(in the rows, 128 means zero)
Families of rows that turns and mirrors carry onto each other, the same ones carrying the whole set onto itself: the rest of each named row's family, in list order
5 families of 6 rows
guzi: [116 146 116 102 115 116 117 133 103 178 103 107 145 164 172 115 118 135
 144 121  84 131 132 171 113 142 128 130 130 152  99  88]
mub: [109 151 115 100 122 121  98 132 101 161 113 120 121 155 163 109 126 161
 137 126  79 127 109 154 114 147 122 140 151 157 104  79]
Sedas: [114 130 151 105 172 151 119 135 148 132 133 106 181 127 170 106 175  93
 139 131 129 150 114 105 132 152 111 132 125 137 137 164]
zogud: [153 117 131  97 167 157 136 157 149 129 107  96 134 127 156  97 133 108
 151 136 107 152  95 162 117 158 146 139 167 105 147 149]
fir: [138 114 123 101 165 176 144 143 150 158  84  96 121 121 169 107 146 125
 142 162 110 130  96 159 121 134 116 158 153 113 151 131]
rizem: [159 106 147 129 138 124 146 155 132 142  99 150 146 148 148 142 167  94
 124 130  96 110 111 126 100 156 160 130 153 118 131 140]
semum: [ 92 113 142 106 142  92 129 101  89 172 118 115 114 142 179  63 137 115
 134 156 136 109 133  96  99 161 164 152 128 134 119 113]
refes: [ 96 115 138 100 113  82 126 109  75 163 106 106 115 161 181  87 141 113
 126 143 125 106 129 102 103 158 164 150 117 156 126 118]
gon: [117 128 152 111 171 125 130 139 122 127 136 111 174 123 166 111 186  79
 132 135 123 155 114 113 142 164 137 121 141 125 137 152]
reg: [ 69 105 131 109 137 126 108  97 101 133 132 111 120  99 120  92 112 142
 166 126 106 140 141 117 101 148 120 131 140 146 126 122]
kesu: [100 125 153 119 171 147 118 128 135 153 115 110 175 126 166 124 191 105
 130 110 126 144 115  99 158 170 118 132 131 150 135 128]
Megi: [140 122 115  99 173 158 129 150 155 152 115  97 117 115 173  91 136 104
 138 140 103 143  93 154 129 144 122 153 150 102 147 161]
sidi: [ 86 133 114 118 142 129 112  80 104 122 132 125 117 115 148  91 113 143
 167 124 109 145 153 125  89 161 128 135 158 125 135 117]
zur: [152  79 139 140 143 130 137 133 149 151  79 134 133 133 142 144 168 116
 129 116  97  96 110 122  94 157 143 138 122 146 138 130]
Bobu: [107 151 108  93 117 115 113 116 104 150 100 111 112 177 164 104 117 153
 142 107  82 135 121 156 104 152 139 145 152 145 125  92]
Sir: [120 144 161 115 169 135 111 133 139 145 146 124 157 125 172 116 189  90
 125 124 116 136 117  99 143 149 118 123 132 131 134 157]
Vimed: [136  88 145 138 149 133 128 135 135 148  90 143 119 144 139 158 175  96
 133 134 122  90 116 128 103 139 128 130 125 124 132 131]
fuf: [116 161 114 111 134  93 108 113 109 158 114 120 120 175 175  97 131 146
 137 127  82 119 123 160 104 155 143 137 138 134 112  83]
numom: [141 102 120 115 159 170 127 145 145 146  91  71 122 121 174 102 137 120
 143 141 115 138  94 159 136 167 123 163 145 128 160 137]
gasi: [109  92 152 103 118 100 128 114  82 185 115  87 123 137 167  77 142 100
 133 156 138 129 139 107 103 134 150 149 127 155 122 107]
vepod: [106 138 109  93 148 140 108  76 101 124 129  97 126 109 146  85 105 135
 163 111 122 131 146 107  95 147 145 140 158 144 131 124]
dopa: [ 72 122 125  92 138 121 120  77  96 125 122 103 123 112 149  84 118 136
 163 117 114 156 142 108  93 155 130 132 139 148 141 132]
nimot: [152  95 140 134 141 125 127 147 140 142 100 144 144 162 151 142 174  83
 121 128 118 102 107 115  98 144 135 143 126 129 127 149]
Tatug: [108 119 127  99 147  89 124  89  76 164 124  91 131 146 172  79 135  98
 122 132 131  97 129  99 106 151 166 149 120 150 113 116]
tori: [163  97 144 130 148 135 131 141 140 151 108 153 114 141 147 140 156  93
 119 118  95  98 107 128  91 147 132 135 133 112 122 152]
zozer: [152 111 113 100 155 171 132 153 161 140  98 101 135 145 158 103 137 109
 142 138 102 142  98 155 114 136 119 163 154 107 151 144]
sovon: [126 160  87 103 125 109 112 107 105 156 112 108 129 164 166 111 116 134
 136 108  80 101 132 149 107 141 154 147 144 142 118  94]
rov: [ 94 102 134 103 117  99 122 130  77 175 111 109 108 132 174  80 141 111
 135 163 126 100 124 105 118 150 151 147 106 152 118 105]
getak: [ 87 116 111 115 125 131 106 100 107 137 120 112 127 101 139 108 119 135
 177 120 131 159 149 127  92 138 129 123 157 158 124 129]
lop: [ 99 139 170 117 184 145 114 127 144 146 124 102 170 125 166 124 178 112
 139 142 128 131 114 122 145 151 106 122 131 144 129 150]

The rest of the family of sidi: semum, Megi, Sir, fuf, tori
The rest of the family of Sedas: refes, Bobu, dopa, nimot, zozer
The rest of the family of guzi: kesu, zur, numom, gasi, getak
The rest of the family of reg: mub, fir, Vimed, rov, lop

Families of rows that turns and mirrors carry onto each other, the same ones carrying the whole set onto itself: the rest of each named row's family, in list order
4 families of 4 rows
vob: [146  97 132 129 114 128 139 105 137  95  99 147 125 150]
Sor: [163 138 145 121 123 151 111 173 145 155 165 132 127 147]
Tez: [115 134 149 130 124  97 146 119 143  84 114 150 124 139]
numin: [130 115 133 137 119 117 143 100 136  96  94 135 121 152]
kogo: [153 137 140 150 119 147  99 184 149 140 132  97 126 160]
mobe: [137 157 124 145  97 149 110 176 122 139 133  90 123 129]
Tafe: [125 121 117 109  86 137 134 104 134  90 110 138 134 138]
Tomim: [143 103 147 115 114 117 136 127 143  86 122 171 130 136]
ledu: [159 138 133 154 110 150 114 183 154 126 140  85 130 149]
Saz: [144 144 159 144 130 128 101 198 139 135 143 127 124 142]
tuk: [154 121 134 119 115 138 159 101 134  97 145 153 132 129]
sare: [150 137 126 134  95 159  98 182 121 145 133 108 126 132]
somu: [111 128 125 109  99 129 119 104 128 106 101 146 128 152]
tobu: [124 142 147 123 138 117 137  98 125 122 127 160 122 152]
mezu: [145 171 139 139 123 136 137 163 150 138 166  98 126 136]
Pez: [158 145 147 150 113 135 129 195 148 110 156 108 130 121]

The rest of the family of vob: numin, kogo, ledu
The rest of the family of Pez: Tez, Tomim, Saz
The rest of the family of tobu: Sor, tuk, mezu

Families of rows that turns and mirrors carry onto each other, the same ones carrying the whole set onto itself: the rest of each named row's family, in list order
4 families of 8 rows
Saro: [129 180 116 111  76 131 112 110 139 197 143 144 113 128 165]
nibar: [126 194 162 113  67 126  97 101  84 154 124 124 129 145 175]
Toku: [ 88 159 162 103  69 126 134  80 145 149 135  98 112 112 174]
nafo: [114 183 172 128 102 131 141 101  80 119 105  97  96  90 169]
Guz: [100 172 185 115 101 135 142 102  84 132  85 109  85  88 166]
Zele: [116 171 121 111  81 130 106 103 128 206 125 155 118 133 171]
loken: [ 85 154 127 118 103 141 153 105 139 181 104 135  73  86 156]
taniz: [ 83 160 132 128 110 139 153 104 144 179 111 138  82  79 161]
sove: [103 205 140 113  64  87 152 119 105 166 119 129  84 124 146]
zik: [106 209 145 113  63  91 152 122 108 169 118 118  74 117 159]
Zema: [124 144 154 111 113 174 104  92 115 160 110 133 127  97 172]
zosa: [ 93 201 136 108  74  83 148 116 117 150 118 120  86 124 145]
poka: [136 193 178 101  79 111  93  99  86 152 129 122 123 125 176]
ger: [122 148 158 119 112 175 100  89 110 162 114 129 114  93 186]
Dukup: [137 187 145 130 104 140 131 125  73 189 100 158  89  96 149]
Lozaz: [121 157 158 124 103 177 103  81 106 163 107 133 121  89 189]
sog: [ 94 158 125 126  96 154 160 114 136 178 102 129  75  91 154]
mimak: [131 198 161 111  72 120  99 101  70 150 118 118 125 135 173]
luv: [132 192 144 128  99 127 140 124  66 186 104 154  97  99 140]
kobid: [125 152 157 126 107 177 106  94  96 176 113 135 115  91 187]
fimi: [ 86 164 149 103  83 135 114  84 147 143 128 100 103 116 194]
lotob: [104 173 122 107  78 131 111 106 134 209 128 157 107 125 164]
sev: [ 98 185 170 124 102 132 143 105  86 123 104  98  90  80 163]
sib: [131 183 139 131 105 137 139 130  68 184  97 157 102  93 153]
nudiv: [ 92 201 135 114  77  85 149 125 108 167 121 122  85 127 146]
gimep: [ 84 174 152 107  78 124 113  80 146 146 131  96 103 123 182]
kov: [108 174 177 124 106 125 148 102  85 127  98 104  83  82 164]
goge: [117 176 120 107  71 137 105 107 131 201 134 153 114 133 165]
gat: [141 192 141 123 107 139 122 134  77 179  93 154  88 104 155]
Pupo: [137 195 172 114  74 121  99 104  76 146 128 122 124 130 176]
leb: [ 89 161 134 121 115 136 155 106 130 175 107 130  73  69 159]
Bopo: [ 85 164 153  99  72 122 124  86 145 137 135  96 107 120 181]

The rest of the family of nudiv: Zele, taniz, Lozaz, mimak, sev, sib, gimep
The rest of the family of Dukup: loken, sove, ger, kov, goge, Pupo, Bopo
The rest of the family of kobid: nibar, nafo, zosa, luv, fimi, lotob, leb

Families of rows that turns and mirrors carry onto each other, the same ones carrying the whole set onto itself: the rest of each named row's family, in list order
5 families of 6 rows
nunib: [153 134 170  96 145 147  98 125  93 138 100]
gudi: [129 137 177 125 112 143 157 138 117 157 128]
kapa: [152 130 164  90 144 150 104 136  86 137  98]
Duvu: [125 148 129 122 166 132  92 162 127 109  99]
Vimeg: [122 144 132 117 155 129  97 173 130 109  97]
geg: [166 148 101 126 126 157 120 144 114 148  92]
Tuvu: [153 149 136 146 163 150 164 124 157 131 109]
Mukez: [125 138 173 129 116 133 160 133 114 157 128]
Fonu: [169 147 107 126 115 151 115 144 120 145  97]
lom: [150 143 138 147 158 144 166 129 160 125 110]
Pov: [154 144 149 149 156 145 163 123 160 126 108]
taz: [ 99 156 157 102 155 160 164 133 120 103 104]
kiv: [127 143 139 121 156 133  89 160 139 110 106]
Pibe: [149 136 144 155 159 137 165 127 149 118 112]
lus: [150 129 171 100 142 147 106 132  83 134  97]
roz: [156 145 143 150 162 154 166 129 151 126 107]
napo: [120 149 126 115 162 124 100 165 129 110 100]
babin: [128 138 171 125 117 146 165 138 115 160 131]
Vatu: [101 162 151 104 159 166 166 136 120 110 103]
Beva: [172 151 108 125 120 159 119 147 121 148 100]
bifo: [112 158 158 100 153 175 165 139 120 102 108]
lub: [126 144 159 117 114 136 163 138 119 158 139]
nupib: [123 134 170 121 116 138 167 144 116 157 127]
fudi: [158 136 103 125 112 154 121 154 115 143  97]
dofad: [157 134 166  95 149 157 103 134  88 141  99]
Devob: [ 97 152 154  99 154 156 165 143 118 105  99]
kobis: [122 144 135 123 158 126  92 162 126 107  97]
vuni: [148 132 154  91 153 155 105 122  87 140  99]
nol: [165 148 102 118 120 148 120 148 121 145  94]
Duf: [102 162 152  94 151 159 165 143 127 108 105]

The rest of the family of bifo: kiv, Pibe, lub, fudi, vuni
The rest of the family of lom: kapa, Duvu, Fonu, taz, babin
The rest of the family of Mukez: nunib, Vimeg, geg, roz, Duf
The rest of the family of nupib: Pov, Vatu, dofad, kobis, nol

Families of rows that turns and mirrors carry onto each other, the same ones carrying the whole set onto itself: the rest of each named row's family, in list order
5 families of 8 rows
mikub: [128 111 111 144 120 133 127 108 141 159]
libi: [121 134 174 123 133 166 132 106  97 143]
simo: [122  98 126 120 159 124 150 133 176 125]
kepi: [128 117 121 159 136 161 116 105 117 131]
meroz: [127 145 164 142 132 167 122  98 113 134]
betog: [122 134 171 142 116 154 168 107 115 121]
temo: [131 102 125  94 145 106 147 122 159 119]
Buga: [129 128 168  79 141 115 153 116 154 125]
fegav: [136 110 117 117 165 146 123 129 151 165]
Bolef: [105 121 165  94 138 128 155 133 171 138]
Mafe: [137 101 117 116 147 121 150 132 173 118]
fube: [148 118 120 151 126 169 136 116 111 127]
teba: [156 113 126 149 134 146 146 110 139 168]
bof: [125 119 180 124 115 147 165 118 119 100]
zapul: [141 103 126 126 131 141 142 108 148 179]
zefol: [126 107 106 100 141 124 121 122 146 153]
vilem: [137 111 113 105 154 150 113 128 150 159]
gom: [133 133 169 119 120 171 138 112  96 137]
Gega: [111 109 182  97 155 148 146 121 137  95]
Pemoz: [152 110 130 147 142 166 136 112 100 127]
Kep: [108 114 172  87 155 125 154 124 159 136]
zir: [132 102 142 107 145 125 165 128 178 116]
dokuf: [114 138 174  83 140 145 154 131 157 129]
nuvi: [134 131 161 128 120 183 127 114 107 129]
nugam: [151 108 131 147 119 147 136 103 141 168]
zolu: [142 100 133 151 141 162 127 108 101 121]
depo: [101 116 167  89 147 148 145 134 133  98]
fup: [140  93 114 155 141 153 141 107 115 134]
Kidep: [136 140 183 138 135 149 147 101 125 101]
Mun: [115 127 163 109 151 160 152 130 122  86]
gupa: [120 126 181 134 125 138 168 111 121 102]
ronag: [122 129 147 130 138 175 129 112  93 149]
nemi: [131 113 103 113 164 133 138 132 143 158]
fof: [108 129 161  93 160 141 146 134 129  96]
Rer: [131  98 116  94 166 143 127 129 156 145]
Rigu: [116 137 161  88 139 123 155 132 168 141]
kasi: [125 120 189 126 117 163 152 109 130 106]
begog: [122 101 130 110 161 110 163 126 165 136]
Geluv: [145 124 110 141 127 148 144 119 134 168]
Tarol: [130 135 177  94 157 141 142 115 129  96]

The rest of the family of begog: fube, Gega, Kep, nuvi, nemi, kasi, Geluv
The rest of the family of Tarol: mikub, kepi, meroz, temo, Buga, zefol, Kidep
The rest of the family of zapul: betog, zir, dokuf, fup, Mun, ronag, Rer

